In the rows, 128 means zero.
The rows of Z fall into a few groups, which share some directions, and each row is roughly a mix of its group's hidden directions.
Z (120 x 11):
[[139 102 132  92 112 158 120 175 142 190 130]
 [125 170 116 136  91 101  97 111 168 129  77]
 [167 156 167  90 144 131 102 134  73 120 113]
 [149 154 120 160 168  91  63 125 124 136 126]
 [ 64 113 111 110 129 182 152 116 145 147 146]
 [188 118 146  79 158 139 134 127  91 127 102]
 [185  97 148 127  97 170 149 102 110 108 107]
 [102 180 112 120 105 121  83 108 153 162  96]
 [199 115 150 117 113 128 146 116  84 121  95]
 [155 106  87 167 145 136 132 117 134  69  96]
 [ 76 130  92 144 130 105 124  93 139 175 161]
 [ 98 123  99  92 177 125 100 125 125 109 182]
 [161 153 123 155 173  91  72 143 130 142 121]
 [126  68 128 166 146 147 114 131 169  86 119]
 [180 130 150 165  82 120 137 150 107 149  92]
 [ 76 125  89  92 139 186 142 126 146 131 125]
 [149 126 151 168  84 118 152 145 132 171  81]
 [125 188 178 152 113 132 126 128  81 118 144]
 [164 118 108  76 164 122 168 158 135 151 103]
 [ 59 135 132 141 139  83 121 123 157  92 137]
 [190  97 153 129 122 135 151 104  96  85 118]
 [186 127 112  95 126 130 110 129 131 169 181]
 [130 144 125  95  95 137  77 121 137 142 192]
 [179 103 146 169 100  99 117 137 105 153  91]
 [ 92 147 108  84 175 140 125 126 150  98 169]
 [103 119 105  99 140 119 121 174 125 145  59]
 [118 126 147  78 147 104 135 152 132 140  59]
 [ 52 101 130 139 124  97 130  98 152 109 121]
 [120 175 156 176 104 121 126 126  98  98 170]
 [ 71 142  88  83 148 137 126 110 147  93 135]
 [138  72 138  75 144 129 140 135 167 163 110]
 [121  58  95 125 165 144 134 116 144 141  93]
 [101 115 103 132 169 115 172  74 134 143  97]
 [170 117 108 101  98 178 152 162 108 130  97]
 [142  89 121  70 146 106 108 159 149 129  86]
 [106 170 187 164 118 121 147 133  89 134 150]
 [ 81 142 109  87 162 150 127 108 143  97 171]
 [163 141 122  87 163 174 140  90 141 164 124]
 [182 194 134 139  96 128 128 129 100 144 120]
 [149 128 138  77 163 169 139 171 140 150  98]
 [137 198 167  99 127 114 135 121 115 162 104]
 [158 133 146  79 154 107 134 143 126 122  61]
 [163 103 133 113 124 163 116 153 140  58 107]
 [192  86 127 103 126 150 163 105 111 117 108]
 [144 155 116 158 112 127 107  92 119 102 197]
 [ 56 103 121 104 144 139 146 126 159 101 153]
 [104 170 101  73 136 139 118 113 118 177 146]
 [154 171 139  76 134 117 134 112  75 159 129]
 [ 93 154  87  86 134 182 149 147 140 143 132]
 [179 122 108  77 120 123 163 157  94 104 133]
 [166 126 118 109 114 132  71 174 110 142 167]
 [181 114 146 174 113 146 117 174 112 157 112]
 [167 122 134  68 159 155 135 164  96 134 118]
 [120 172 124 138  94 134 125  84 138 127 192]
 [138  74  89  95 133 145 128 111 183 141 124]
 [121 186 105  93 103  99 128 152 105 170 132]
 [112 157 134 138  91 111 138  92 162  99 185]
 [192 112 154 121 126 117 175 102  98 109 113]
 [156 141 129 162  75 102 130 138  95 171  97]
 [165  68 156 170 151 130 135 132 128 107  98]
 [101 146 174 162  78 167 122 137 132 103 149]
 [148  79 153 172 136 123 185 140 131 106 139]
 [ 74 173 114 107 154 106 136 152 160 150 153]
 [118 134 142 151 156  79 104  77 138 175 128]
 [ 96  96 115  87 108 165 181 151 143 114 122]
 [131  89 119 113 126 175 167 160  99 152 166]
 [117 181 153 180 108 137 137 151  84 118 133]
 [144  91 116  65 151 102 114 130 160 124  92]
 [187 152 106 107  90 139 128 136  74 133 122]
 [195  90 137 120 118 135 150 105  86 112 111]
 [167 166 138 155 157  76  93 140 123 158 132]
 [136 122 130  91 180  72 152  94 126 144 113]
 [170 151 122 112  81 144 149 116  78 164 137]
 [151 111 134 153 101 128 136 139 157  50 114]
 [118 189 152 179 116 128 157 123  90 117 131]
 [164  96 111 126 146 142  68 142  91 138 162]
 [138  97 168 153 155 126 160 158 112  79 159]
 [180 118 101  86 174  97 136 122 123 144 100]
 [185  89 153 128 155 132 133 141  81 144 101]
 [115 132 131 108 169 146 104 127 111 205 118]
 [120 145  99 184 127 117 127  97 110 111 188]
 [ 73  99 165 134  95 169 139 123 165 126 120]
 [ 82 151 111 154  84 129 114 172 165 111 140]
 [123 118 149 164 152  61  95  92 138 139 121]
 [175 112 179 150 133 117 156 138 122  82 100]
 [125 104 105  82 131 138 133 155 159 155  67]
 [108 158 123 178 114 126 148  95 117 135 190]
 [128 145 157 173 126  57 114 120 129 160 126]
 [155 129 145 157 189  95  83 120 143 152 131]
 [159 136 102  89 173  81 118 130 104 132  91]
 [170  94 166 156 157 108 128 124 119  77 106]
 [180 110 134 159 101 150 118 168 133 118 178]
 [169 107 114  95 151 128 101 174 117 129  77]
 [187 119 130  82 126 152 146 155 125  98  92]
 [173  91 156 165 148  94 153 144 127 108  94]
 [135 123 114 133  98 134 105 180 132 166 187]
 [208 129 140 137 124 133 121 113 106 162  98]
 [117 133 138  87 195 118 151 124 119 106 171]
 [136 136 145  88 116 174 184 140 152  90 131]
 [ 60 108 141 142 146 101 125 143 156  94 158]
 [ 73 111 132 117 172 116 129 136 176  91 143]
 [157 104 119  80 161 100 118 138 137 110  71]
 [ 63 122 133 111 155 107 141 111 172  91 138]
 [156 165 144 146 144  68 131 153  90 102 140]
 [ 99 112 175 130  95 188 124 151 141 127  99]
 [155 111 112  61 144 169 167 141 135 136 129]
 [ 67 176 109 134 121 103  93 139 149 137 150]
 [ 85 162 108  80 158 146 139 109 152 101 157]
 [127 104  95 101  91 181 140 157 102  92 120]
 [106 114  88  74 132 190 146 137 129 124 132]
 [ 66 180 114 138 107 118 114 134 160 152 146]
 [115  86 115  77 121 134 126 106 185 156 142]
 [146 129 109 131 185  90  75 116 130 163 123]
 [133 117 109  67 137 120 100 162 137 140  73]
 [143 140 100 112 182  70 138 107  97 145 117]
 [164  97 153 155 122 124 145 116 141  57 114]
 [147 182 160 139  91  95 144 134  98 159 106]
 [128 130 138 169 177  90  73 128 134 147 148]
 [ 59 171 118 132 127 121 106 149 157 133 159]
 [181 117 135 156 100 119 130 173 100 169 108]]

One row of each group comes first, with its name. Which group is each row after those in?
[116 134 135 161 185  97  74 134 141 129 157]  F
[ 98 112 134 141  76 174  94 152 155 116 156]  T
[133  72 125 160 158 119 169 109 166  99 133]  S

[168 151 145 107 105 124 100 113 132 128 199]  T
[137  95 104  62 134 147 100 129 155 157 103]  T
[ 90 136 138 160 165 118 111 186 158 136 157]  F
[210 146 144 130 138 132 129 129 120 169 110]  F
[140 197 162 128  85 110 128 129 128 132  94]  S
[ 95 142 124  80 148  72 119 138 126 124  80]  T
[135  65  89  96 148 115 127 122 175 134 121]  T
[195 117 156 107 170 113 119 137  91 124 113]  T
[202 166 130 120 103 125 127 132  85 131 132]  F
[143  99  88 110 147 102  63 136 117 104 150]  T
[155 159 148 170 136 134 107 141  64  99 129]  T
